Here are some numbered points:
[-1.8  0.  -0.2 -0.9  0.6 -0.4 -1.4  0.1  0.8 -0.3  0.2 -0.2] 0
[-0.3 -0.5 -0.5  0.4 -0.6  0.4  0.2  0.8  0.  -0.4  0.1  1.5] 1
[-1.1  0.2 -0.1  0.3 -1.  -0.3 -0.1 -0.1 -0.8  0.4  0.  -0.5] 2
[-1.6  1.1 -0.1  2.3  1.5  0.  -1.3 -0.1  3.2  0.3  1.3 -0.2] 3
[-0.5  0.3 -0.7  0.5  0.6  1.1  1.3  2.5 -0.6  1.3 -0.6  0.7] 4
[ 0.6 -0.8 -0.6 -0.2 -0.4  0.7  0.3 -1.  -0.5 -0.2  0.4 -0.5] 5
[-0.5  0.8 -0.4  0.8 -0.1 -0.3  0.6  0.7  0.2 -1.  -0.4  0. ] 6
[-0.4  1.4 -0.7  1.5 -1.6  0.6 -1.6  0.5  0.9 -0.3 -0.4  0.9] 7
[ 0.9 -0.6  0.   1.   0.5 -0.4  1.  -1.1 -0.6  0.  -0.1 -1.4] 8
[ 0.5 -2.8  0.4 -0.8  0.9 -0.6 -1.8  0.5  1.5 -0.7  2.  -0.2] 9
[ 0.3 -0.7 -1.2  2.9 -0.8  1.3 -0.6  0.5  0.1  0.3  0.1  2.1] 10
[ 1.7 -0.8  0.7  0.3 -1.3 -1.  -1.1 -1.3 -1.2  0.1  0.5 -0.3] 11
[ 0.7  0.2  0.2 -0.3  0.4  0.4  0.3 -0.2 -0.1 -0.2  0.   0.2] 12
New points follow, each followed by the numbers of its two nearest points above by angle, seen from the average point of the numbered points, nearest first.
[ 1.3  0.   2.1  0.5 -0.4  0.  -0.4 -0.4  1.1 -1.6  0.2  1.3] 12 11
[ 0.4  0.4 -0.8  0.7 -0.7  1.  -0.3  1.4  1.1 -0.1 -0.6 -0.5] 7 4
[ 0.   0.3 -1.   0.9 -0.2 -0.1  2.2 -1.1 -0.5 -0.3 -0.4  0.1] 8 6
[ 0.8  2.1  0.8 -0.4 -1.5  1.4  1.8 -0.9 -0.6 -0.6 -1.7  0.8] 12 6
[ 0.2  0.4  0.5 -0.5 -0.8 -1.2 -0.9 -0.4  0.3  0.2  0.7 -0.1] 11 2
[-0.1 -0.2  0.3  0.  -0.2  0.2 -0.4  0.1 -0.5  0.7  0.   0.1] 2 11
[-0.2 -0.1  0.   1.5 -0.6  2.7  0.7 -0.3  0.4  2.2 -1.1 -0.5] 4 10
[ 0.6 -1.1 -0.4  1.6  0.9 -1.5 -1.1  2.1  0.2  1.6  1.  -2.1] 9 8
[-0.6 -0.6 -0.7  0.6 -0.5  0.7  0.2  1.1 -0.4 -0.8 -0.7  1.8] 1 10
[ 0.1  0.8 -0.4  0.5 -0.5  0.6 -0.6 -0.3  0.5  1.2  0.7  0.4] 7 3
[ 0.1 -0.3 -0.3  1.5 -0.4  1.4 -0.4  0.6  0.  -0.6 -0.2  1. ] 10 1
[-0.1 -0.5 -0.3  0.7 -0.8  0.6  0.4  0.4  0.7 -1.5  0.6  1.3] 1 10
[ 0.3  0.   0.5 -1.3 -0.7  0.8 -0.7  0.   0.3 -2.1  0.7  0.2] 12 9
[-0.8  0.4 -0.7  0.7 -0.9  0.4 -0.3  1.   0.4  0.   0.3  0. ] 7 6
[ 0.7 -1.1 -0.7 -0.3  0.7  1.3  0.4 -1.2 -0.2  0.8 -0.3 -0.5] 5 8
[-0.1 -0.6  0.8  0.9  0.5 -0.2  0.4  0.4  0.1 -0.3 -0.7 -0.1] 8 6
[ 0.5  0.  -0.1 -0.5 -0.9  0.  -0.2 -0.1  1.2 -1.9  1.  -0.5] 9 5
[-0.2  1.1  0.1  1.1  1.2  1.4 -0.6  0.5 -0.1  1.5 -1.5 -1.1] 4 3
[-0.3  0.4 -1.7  0.7 -0.9 -0.5 -0.5 -0.3  1.4  0.2 -0.2 -1.6] 3 7
[ 0.   0.4  1.   0.2 -1.6 -0.5 -0.1 -1.3  0.   0.1  0.4  0.2] 11 2
[-0.6 -1.1 -0.5  0.8  0.1  0.9 -0.5  1.1  0.3  0.5 -1.   0.7] 4 10
[ 2.   1.1 -1.2  0.7 -1.3  0.4 -0.4 -0.7  0.5  1.6  0.   0. ] 11 7
[ 1.3  0.6  0.1  1.6 -0.3  2.1 -0.2 -0.4  0.6 -0.1 -1.1  0.3] 10 7
